(in the rows, 100 means zero)
The same turns and mirrors carry the whole set onto itself, and each row onto the other rows of its family. Which rows share a family with each named row? Give them in list order.
These 27 rows form 9 families of 3 rows each.
Z746: [102, 116, 120, 100,  90,  93,  95,  58,  96, 125,  74]
Z696: [120,  94, 109, 117, 113,  85,  86,  90, 112,  99, 120]
Z580: [115,  86, 114, 108, 113,  72,  67,  92, 102,  97, 105]
Z764: [119,  79, 116, 111, 122,  79,  72,  86,  99, 103, 104]
Z482: [ 74, 120,  85, 108, 110,  75, 106, 107,  98, 117, 101]
Z688: [ 94, 109, 118,  99, 124,  96,  92,  63,  99, 113,  63]
Z939: [ 99, 109, 114,  95, 106, 101, 100,  67,  85, 143,  86]
Z657: [103, 114, 105,  99, 106, 103,  94,  65, 109, 134,  70]
Z220: [ 85, 105, 120, 103, 117,  91,  92,  58,  88, 131,  73]
Z211: [ 77, 106,  85, 109, 102,  77, 109, 102,  74, 112, 106]
Z181: [121,  83, 115, 113,  97,  83,  78,  89,  94, 113, 117]
Z801: [ 95, 110, 121,  95, 118,  95,  87,  59,  96, 125,  70]
Z401: [116,  89, 113, 105, 115,  74,  66,  99, 111,  99,  91]
Z888: [125,  81, 107, 108, 108,  84,  78,  87, 111, 106, 109]
Z548: [ 89, 111, 113, 101, 106,  99, 103,  55,  99, 134,  76]
Z832: [132,  88, 107, 108, 107,  78,  85,  78,  96, 105, 112]
Z66: [ 94, 119, 121, 107, 106,  97,  98,  58, 106, 134,  87]
Z941: [ 97, 119, 111, 101, 100,  87, 102,  56,  85, 138,  81]
Z52: [ 87, 112,  79, 103, 104,  62, 105, 104,  81, 116, 101]
Z359: [ 70, 103,  89, 108, 115,  64,  92, 106,  83, 113,  93]
Z39: [ 66, 112,  89, 105, 113,  67,  97,  99,  84, 103,  87]
Z444: [ 74, 108,  81, 111,  99,  68, 103, 108,  94, 111,  97]
Z781: [121,  90, 101, 119,  95,  80,  75,  90, 116, 100, 103]
Z603: [130,  89, 104, 104, 103,  85,  89,  90, 100,  88, 106]
Z105: [ 70, 112,  95, 112, 107,  65,  92, 100,  91,  96,  79]
Z822: [ 85, 117,  82,  94,  98,  72, 105, 111,  89, 113,  86]
Z814: [ 77, 113,  74, 113, 102,  78, 108,  98,  97, 103,  87]

Which other rows belong to the same family as Z181? Z939, Z211
Which other rows belong to the same family as Z359? Z764, Z220
Which other rows belong to the same family as Z52? Z832, Z941
Which other rows belong to the same family as Z548? Z888, Z444
Which other rows belong to the same family as Z580? Z801, Z39
Which other rows belong to the same family as Z814? Z657, Z781
Which other rows belong to the same family as Z746? Z603, Z822

The same turns and mirrors carry the whole set onto itself, and each row onto the other rows of its family. Which rows share a family with each named row? Give them in list order.
These 18 rows form 3 families of 6 rows each.
Z536: [ 73,  91,  88, 116,  99,  67, 101, 105]
Z396: [ 67, 109, 104, 122, 107,  81,  95, 112]
Z871: [115, 100, 109,  97,  79,  69,  83,  85]
Z210: [ 79, 101, 127, 131,  95,  92, 101,  76]
Z875: [ 76, 117, 102, 126, 112,  95, 101, 100]
Z587: [ 92,  79, 113, 100, 102,  74,  80,  61]
Z896: [102,  84, 106,  79,  87,  88,  73,  89]
Z47: [ 91,  89, 127,  89, 120,  92,  71,  85]
Z618: [100,  97, 129,  91,  90,  90,  68, 102]
Z310: [ 76,  96, 128, 117, 103,  63, 107, 107]
Z713: [ 68, 106, 111, 126,  95,  97, 104, 105]
Z538: [107,  83, 117,  85, 103,  72, 114,  84]
Z962: [ 90, 109,  81, 120, 108,  84, 106,  89]
Z281: [ 77,  92,  92, 123,  82,  92, 108,  90]
Z887: [ 98, 125, 114, 124, 110,  71,  93,  92]
Z700: [105,  94, 132,  83, 106, 101,  96,  97]
Z763: [109,  86, 107,  74,  95,  95,  92,  90]
Z290: [ 98,  79, 105,  76, 107,  88,  80,  82]

Which other rows belong to the same family as Z281? Z536, Z47, Z618, Z962, Z700
Which other rows belong to the same family as Z310? Z871, Z210, Z587, Z538, Z887

The same turns and mirrors carry the whole set onto itself, and each row onto the other rows of its family. Which rows share a family with each named row? Give them in list order.
These 32 rows form 4 families of 8 rows each.
Z557: [105, 111,  60,  92, 109, 119,  71, 101, 140, 125, 120,  99,  88, 109,  73,
  83]
Z157: [116,  66,  90,  94, 123,  93,  74,  75, 146, 117, 106,  80, 128, 115,  73,
  92]
Z289: [106,  98, 112, 111,  89, 101,  76,  74, 120, 108, 126, 108, 118, 100,  82,
  95]
Z191: [124,  68, 118,  76,  78, 127,  68,  79, 145, 105, 100,  78, 123, 116,  99,
 100]
Z374: [125,  89,  78,  56, 112, 131,  85, 110, 158, 118,  94,  75, 105, 131,  86,
  88]
Z110: [111,  89, 123,  65, 111, 119,  80,  88, 151, 118, 128, 116,  94, 127,  76,
  97]
Z209: [108, 101, 108, 117, 100, 112,  76,  90, 113,  98, 126, 109, 120, 103,  81,
  96]
Z584: [106, 108, 123,  76, 115, 114,  70,  74, 166, 116, 122, 103,  99, 127,  80,
  88]
Z280: [115,  68,  94,  99, 120, 101,  72,  83, 156, 135, 119,  78, 117, 111,  86,
  80]
Z224: [119,  99,  66, 103,  91, 112,  82,  96, 126, 106,  89,  71, 131, 106,  92,
  87]
Z930: [107, 120,  71,  92, 126, 104,  91, 103, 131, 120, 118, 107, 100, 119,  70,
  83]
Z903: [104, 100, 123,  76, 130, 123,  71,  82, 148, 127, 116, 101,  94, 120,  83,
 103]
Z76: [105,  91, 122,  64, 117, 119,  67,  87, 144, 120, 126, 110,  91, 130,  84,
 102]
Z796: [114, 121, 101,  72,  78, 137,  88, 110, 133, 106, 113, 104,  96, 119,  98,
  92]
Z864: [123,  76,  86,  85, 123, 102,  58,  76, 137, 128, 117,  79, 133, 113,  85,
  76]
Z168: [123,  80,  68,  92,  86, 115,  90, 109, 111, 107,  99,  84, 126, 106,  92,
  96]
Z752: [113, 115,  66,  88, 122, 110,  77, 108, 136, 128, 109, 111, 108, 118,  72,
  78]
Z773: [120, 124, 101,  75,  79, 129,  84, 102, 125,  92, 101, 106, 101, 122,  95,
  92]
Z409: [121,  67, 116,  78,  76, 125,  72,  78, 138, 110,  93,  89, 127, 124,  99,
  94]
Z992: [127,  89,  65,  91,  70, 106,  90, 103, 131,  98, 102,  82, 130, 112,  84,
  79]
Z837: [116, 121,  97,  69,  80, 128,  90, 100, 120,  88,  97, 108, 106, 120,  83,
 103]
Z5: [111, 120,  72,  91, 126, 102,  87, 107, 137, 115, 126,  96,  97, 109,  70,
  92]
Z945: [104, 102, 111, 102,  96,  97,  83,  70, 126, 104, 120, 109, 125,  92,  91,
  92]
Z398: [108, 113, 100,  81,  78, 128, 103, 110, 141,  96, 103, 104,  90, 118,  86,
 106]
Z17: [122,  89,  84,  50, 101, 118,  85,  94, 164, 126,  91,  76, 105, 129,  88,
  87]
Z393: [127,  84,  78,  64, 105, 133,  77, 116, 152, 120,  97,  74, 101, 139,  79,
  91]
Z162: [124,  78, 129,  73,  92, 111,  89,  84, 138, 100,  95,  86, 133, 125,  99,
 100]
Z755: [119,  74, 124,  77,  79, 120,  84,  77, 141,  97, 110,  73, 116, 114,  97,
 104]
Z116: [127,  97,  66, 103,  82, 110,  93,  95, 132, 106,  93,  77, 132, 104,  86,
  82]
Z932: [110,  64,  88,  94, 123, 100,  74,  85, 153, 133, 121,  78, 124, 110,  76,
  91]
Z635: [129,  81,  73,  61,  97, 118,  86,  93, 155, 120, 105,  85, 102, 151,  93,
  91]
Z869: [103, 106, 116, 105, 103, 111,  72,  90, 123, 103, 114,  99, 119,  81,  77,
  94]

Which other rows belong to the same family as Z374? Z289, Z191, Z930, Z76, Z773, Z116, Z932
Which other rows belong to the same family as Z945? Z110, Z280, Z224, Z409, Z837, Z5, Z393
Which other rows belong to the same family as Z557? Z584, Z864, Z168, Z398, Z162, Z635, Z869

The same turns and mirrors carry the whole set onto itself, and each row onto the other rows of its family. Which rows share a family with each named row? Give them in list order.
These 32 rows form 4 families of 8 rows each.
Z140: [115, 101, 108,  86, 119, 113,  85,  79, 118, 102,  89, 108,  84, 120,  88]
Z983: [ 93, 107, 120, 119,  86,  93,  98,  96,  98, 103,  98,  75, 106, 108, 128]
Z64: [ 78,  93,  94, 111,  99,  90,  86,  89, 121,  85,  88,  91, 119,  78, 118]
Z203: [ 86,  92, 106, 120,  95,  97,  99,  86, 114,  87,  97,  91, 122,  74, 121]
Z376: [ 81,  97,  79, 124, 109,  96, 105, 103, 131,  95,  98,  91, 107, 104,  99]
Z840: [124, 102,  85,  96, 100, 110, 110,  84,  78, 108,  89, 121,  93, 112,  84]
Z25: [111,  88,  84,  64,  94, 102,  92,  95, 103,  89,  96, 116,  96, 106,  73]
Z710: [ 83, 104,  81, 101,  91,  82,  89,  80, 101, 110, 104,  83, 129,  82, 112]
Z15: [ 85, 108,  90,  97,  75,  95,  75,  97, 107, 105, 111,  76, 115,  82, 109]
Z394: [ 80, 126, 114,  97,  88,  90,  87,  99,  97, 100,  95,  83, 108, 104, 128]
Z232: [117,  80,  90,  94, 109, 114, 118, 109,  85, 117,  76, 116, 108,  96, 108]
Z535: [113, 106,  87,  85,  92, 104,  91,  99,  83, 106,  86, 108,  77, 118,  71]
Z899: [113,  91, 122,  84, 114,  97, 105,  94,  88,  90,  84, 122, 102, 125,  89]
Z4: [117, 105,  74,  93, 103, 104,  93,  85,  86, 110,  86, 116,  83, 117,  82]
Z872: [ 74, 118, 114, 102,  96, 101, 115, 116, 101,  90, 114, 106, 119,  88,  94]
Z476: [120, 103,  98,  88,  90, 110, 108,  97,  73, 106,  89, 113,  87, 113,  73]
Z788: [ 70,  99, 109, 102,  92,  85,  82, 100, 115,  84,  93,  86, 112,  75, 109]
Z279: [ 81, 122,  98,  92,  95,  88,  99,  87, 109, 101,  76,  77, 120, 103, 124]
Z457: [115,  86, 111,  89,  93, 124, 105, 121,  91, 119,  85,  98,  88,  92,  92]
Z641: [ 93,  85,  88, 112,  82,  83, 104,  93,  91, 102,  98,  82, 137,  88, 114]
Z277: [ 95,  91, 100, 109,  66,  97,  89, 110,  98,  96, 106,  76, 122,  89, 112]
Z177: [ 99, 101,  96,  81, 110, 108,  81, 112,  95, 129,  91,  98,  75,  92,  91]
Z428: [ 93, 103, 103, 114,  95,  91, 112,  83, 107, 103,  78,  70, 116, 107, 123]
Z306: [ 80,  95, 123, 111,  88,  94,  96,  97, 107,  86, 101,  90, 116,  72, 112]
Z218: [100,  97,  76,  89, 126,  99,  93,  99,  90, 128,  80, 117,  96,  96, 105]
Z414: [116,  93, 116,  79, 103, 111,  90, 100, 110,  87,  79, 109,  91, 126,  84]
Z429: [ 67, 110,  93,  95,  99,  91, 106, 119, 121,  88,  90,  90, 114,  98,  82]
Z490: [121,  75,  94,  94, 103, 100, 102,  83,  93, 101, 118, 122,  90, 107,  84]
Z727: [ 89, 106, 100, 130, 106, 108, 116, 102, 111,  96, 121, 108, 113,  96, 109]
Z45: [112,  98, 112,  89, 128,  99, 100,  73,  98, 106,  95, 121,  94, 119,  92]
Z65: [118,  76,  77,  83, 104, 103,  99,  79, 110, 100,  99, 109,  90, 108,  75]
Z417: [113,  86, 101,  74,  95,  99,  95,  98,  84,  90, 113, 129,  95, 106,  82]

Which other rows belong to the same family as Z4? Z64, Z203, Z840, Z535, Z476, Z788, Z306
Which other rows belong to the same family as Z277? Z25, Z710, Z15, Z641, Z490, Z65, Z417
Which other rows belong to the same family as Z140? Z983, Z394, Z899, Z279, Z428, Z414, Z45

The same turns and mirrors carry the whole set onto itself, and each row onto the other rows of its family. Which rows share a family with each named row? Give them in list order.
These 32 rows form 4 families of 8 rows each.
Z504: [111,  90,  76,  84,  99,  90,  96,  94, 126, 115, 110, 124, 101, 118, 112]
Z240: [112,  96,  67,  91, 101,  93,  95, 104, 124, 112, 103, 115, 104, 126, 110]
Z195: [115,  73, 113,  92,  89, 105,  99,  98, 113,  90, 117, 117,  95, 110,  87]
Z436: [107, 114, 106,  64,  78, 120,  99,  93, 111, 105, 122,  62, 121, 115,  95]
Z404: [111,  88, 116, 114,  86, 110, 104, 114,  83,  98, 129, 100, 100, 107, 103]
Z245: [109, 112, 114,  74,  77, 130, 100,  90,  95, 130, 131,  98, 119, 103, 112]
Z885: [105, 124, 111,  72,  89, 133, 102,  91,  93, 118, 131,  96, 123,  97, 111]
Z187: [ 76, 124,  88,  81,  94,  89,  74,  86, 112,  93, 118,  78, 100,  97, 112]
Z317: [112, 113, 118,  77,  77, 135, 102,  97,  92, 117, 136,  98, 117, 107, 113]
Z256: [116,  75, 105,  95,  85, 106, 105, 107, 117,  87, 113, 115,  94, 115,  90]
Z745: [ 99, 101, 121, 105,  89, 107, 110, 111,  84, 103, 128,  96, 104,  95, 113]
Z12: [ 78, 127,  92,  76,  81,  97,  73,  86, 113, 100, 128,  73,  99, 103, 117]
Z551: [ 99, 123, 104,  66,  87, 107, 107,  82, 112,  95, 116,  60, 118, 110,  95]
Z435: [ 92, 127,  84,  90,  96, 119,  67,  67, 110,  84, 124,  95,  86, 114,  87]
Z711: [106,  93, 117, 107,  83, 105, 109, 115,  88, 105, 133, 107,  98, 105, 119]
Z494: [107,  76, 117,  90,  89, 112, 105, 109, 113,  89, 110, 115,  99, 103,  85]
Z55: [ 97, 128,  81,  92, 101, 122,  69,  68, 107,  92, 127, 100,  83, 106,  87]
Z350: [105,  93, 120, 112,  85, 104, 108, 103,  82, 110, 131, 101, 101, 104, 112]
Z124: [ 77, 125,  91,  83,  87,  92,  74,  87, 114, 100, 130,  72,  91,  95, 111]
Z798: [115, 118,  68, 104, 110,  99, 108,  76, 108, 101, 111, 100,  89, 127,  93]
Z704: [ 99, 115, 109,  71,  78, 110, 104,  83, 113, 105, 122,  57, 112, 110,  89]
Z242: [115, 122,  66, 105, 110, 112,  94,  77, 102,  96, 110,  96,  94, 132,  88]
Z500: [107, 123,  64, 109, 104,  98, 100,  77, 104,  99, 109, 100,  87, 133,  98]
Z811: [ 84, 120,  93,  82,  85,  91,  73,  95, 110,  91, 128,  61, 101, 103, 106]
Z341: [ 90, 123,  86,  92, 105, 118,  70,  67, 103,  84, 115, 109,  90, 108,  88]
Z106: [ 92, 128,  78,  92, 101, 116,  58,  77, 101,  92, 129,  97,  91, 108,  97]
Z118: [107, 118,  73, 110, 113, 101, 109,  79, 101, 100,  99, 106,  96, 128,  96]
Z799: [112,  74, 100,  91,  89, 108,  86, 113, 118,  93, 113, 119,  98, 111,  90]
Z207: [103, 119, 111,  73,  75, 113, 108,  87, 107,  99, 125,  59, 115, 115, 102]
Z149: [104,  91,  81,  84,  99,  99, 102, 101, 121, 116,  98, 127, 108, 115, 110]
Z512: [110,  97,  72,  86,  97, 103,  95,  96, 124, 111, 105, 131,  96, 123, 109]
Z616: [113, 112, 109,  83,  83, 127, 101, 105,  88, 125, 135,  95, 121, 107, 117]

Which other rows belong to the same family as Z12? Z317, Z256, Z435, Z711, Z500, Z207, Z512
Which other rows belong to the same family as Z118? Z885, Z187, Z745, Z551, Z494, Z341, Z149
Which other rows belong to the same family as Z245? Z504, Z195, Z55, Z350, Z124, Z798, Z704

The same turns and mirrors carry the whole set onto itself, and each row onto the other rows of its family. Which rows share a family with each named row? Give them in list order.
These 18 rows form 3 families of 6 rows each.
Z529: [ 83, 130, 102, 138,  94,  87,  80,  87, 108]
Z381: [ 88, 111, 104, 128,  84,  71,  90,  77, 121]
Z49: [100,  71,  95, 106,  89,  83,  90, 102, 104]
Z545: [107,  69,  97, 115,  98,  89,  91, 112,  89]
Z347: [128, 126, 104, 137, 123,  82,  81, 105,  93]
Z853: [123, 106, 102, 116, 101,  57,  91,  83, 125]
Z6: [136, 103, 107, 137, 122,  72,  94, 102,  93]
Z262: [109,  99, 108, 156, 112,  85,  97, 102,  79]
Z104: [115, 138, 100, 125, 113,  81,  73,  97, 109]
Z748: [ 95, 124, 105, 150, 108,  94,  83, 100,  88]
Z968: [103,  85, 107, 135,  88,  61, 104,  79, 113]
Z97: [ 86, 102,  91, 105,  91, 100,  73, 107, 102]
Z895: [135,  93, 105, 127, 110,  59,  98,  92, 109]
Z786: [104,  83,  95, 119, 106, 101,  84, 119,  81]
Z559: [113, 127,  99, 117, 101,  67,  79,  86, 125]
Z69: [113,  80, 109, 149, 102,  70, 108,  92,  92]
Z510: [ 89,  87,  93, 101,  86,  89,  81, 100, 111]
Z461: [ 93,  99,  94, 115, 102, 107,  75, 115,  88]

Which other rows belong to the same family as Z786? Z49, Z545, Z97, Z510, Z461
Which other rows belong to the same family as Z69? Z529, Z381, Z262, Z748, Z968

